One turn moves each row of this set onto another row. After a few examples, where does it send each row asked below?
K_349: [ 21   4  -2 -16  -8  -6  -7 -20  -9  -1  -3  -7 -12  -7   0   2  -8   2
 -12  -7  44  -9]
K_83: [ 12  -6  -1  -9   1   1   0 -16  -2  31   6  -2  -4   4  -5  46  14   2
  -1  -4  -1  -4]
K_489: [ 20 -12  -6   1   3   0  -6 -36   6  -6 -18  -4  -6  -5   5 -12  -1   7
   0  -3  30  -6]
K_802: [ 17  20  -7  -8  -6  -4  -4  10  19  -4 -19  -7   1 -10  25  17  25  -4
  11  -8   3  -3]
K_525: [  2  -3 -10   5  15   0  -4  14  -6 -22  -7  -5  -7   0 -11 -25 -38  11
  -6 -18 -19   2]
K_372: [  8  -7  -5 -35 -12 -18 -20   6 -36 -11   6  -7  -1  -5  -8   9   4   0
  -8  16 -20  -9]
K_258: [  4 -15 -14   0  15 -13  -3 -19   4  26  -1 -11   2  -7  16  36  11  -1
  -6 -10 -18  -6]
K_668: [  9   9   6  -7  -5  16  10  14  -9 -18   8  16  -8  16 -19 -16 -31   7
  -2 -13  -8   5]
K_866: [-18  14   9   3 -14  -6  -7  12 -14  10   1 -10 -20   0   7 -32 -29   6
   2  -5   4   3]
K_485: [ 20 -19  11   3   2   8   7  21 -18  31   4  11 -11   9  -1  23 -25  -4
  -1  -5 -17   5]
K_152: [ 10 -16   0 -25 -13  -3  -3 -13 -20 -15   2  13   7   7   4  -3  16   1
   2  19 -36  -2]
K_948: [-18  -4   7 -12  -8 -13 -12  -2 -10 -31   8  20   8   8  12 -10 -21  -6
  -6   0  14   4]
K_635: [-18   8  13  12 -13   5  -7  -2  -6   6  -6   0 -15   9   3 -34 -25  12
  15   6  -3   7]
K_632: [-10  -3   4 -14  -3 -15 -17  14 -15 -22   2   3  -5  -1  -7 -10 -17  -4
 -10  -7  36   0]
K_467: [-13 -19   4   3   2  -3  -3  -9   6 -28  -8  20   6   9  12 -28  -5  -2
   2  -4  12   8]
K_841: [  9   8  -4 -21 -13 -14  -6 -27 -12 -11   8   4  -1  -6  24   7 -20  -5
 -17  -4  23  -9]
K_47: [ 13  21 -12  -8  -2 -13 -17  12  13  -6 -20 -14   2 -15  22  23  16  -1
  11  -4   3  -6]
K_286: [ -7   5   4   0  -1 -17  -9   5  -3   9   8 -12  -7 -11 -11  22  18  -8
 -11 -19 -44  -5]
K_299: [ -8  -1   6   8   2 -12 -17  -6  -1   3   0  -8  -3  -6 -19  25  16   1
   1  -7 -47  -4]
K_727: [  5   4  -3  -4   4   7  14  17  -4 -17   5   7  -7   6  -2 -28 -30   2
 -12 -25 -18   5]
K_371: [  8 -14 -10   1  13  -5 -11 -22   2  26  -6 -11  -1  -2  -3  43  11   7
   3   0  -7  -6]
K_620: [ 19 -17  -9 -26  -1 -14  -9  15 -24   1  -7 -21 -12 -13 -17 -11  22   0
 -10   0  -7  -9]
K_512: [ 19 -27  -5 -15  -3   2   7  -4  -8  -2 -11  -2  -4  -1  -4 -23  34   0
   1   3 -23  -2]
K_740: [ 15 -30   0  16  16   0  -1  15 -12  26  -8   1  -8   0   6  14 -28   0
   0  -5 -28   3]
K_455: [  6   2  -2   1   7  10  -8  12 -11 -22  -4   3  -7  10 -28 -13 -39  16
   3  -6  -8   3]
K_121: [ 12  23  -7  -9  -7  -8 -20   5  11 -11 -19  -4   6  -7  18  31  12   3
  17   6   0  -4]
K_804: [-13  11  13   8 -14   4  -1   8  -7  13  -3  -5 -21   6   0 -37 -20   9
   8  -4   8   6]
K_704: [ 20 -26   7  12  10   6  -3  17 -16  28  -6   3 -11   6  -9  22 -27   4
   6   1 -17   3]
K_163: [  7  -5  -6 -11   2  -6   8 -15   2  30  10  -2  -1  -2  14  40  14  -6
 -10 -13 -11  -5]
K_550: [-22  12   9   7 -13  -6 -13   3 -13   4  -1  -4 -14   4  11 -29 -34  10
   8   4  -6   4]
K_925: [  1   6  12  -1  -8  -5   0   7   0  15   9  -7 -11  -5 -22  21  28  -8
  -8 -20 -32  -3]
K_760: [  1   0  13   6  -4   1  -8  -4   2  10   1  -3  -7   1 -31  24  27   1
   5  -7 -35  -1]
K_188: [ 16 -23   5   7   8   1   9  18 -14  29   3   9  -8   3  14  15 -26  -8
  -6 -10 -28   5]
K_796: [ 16  21  -2  -9 -11   0  -8   3  18  -7 -17   3   5  -2  22  24  21   0
  18   2   1  -2]
K_333: [  9  -8  -8  -3  -3  -8  -5 -43   3 -15  -7   8   4  -2  30  -7 -12   1
  -7  -1   9  -6]
K_711: [ -4 -18   2   1   6  -5  -7   8   2 -18 -13   1  -6  -1  -9 -29  -1   0
  -1 -12  35   4]

K_841 -> K_333
K_188 -> K_740
Now these:
K_620 -> K_372
K_525 -> K_455
K_299 -> K_760
K_866 -> K_550
K_802 -> K_47
K_711 -> K_632
K_163 -> K_258

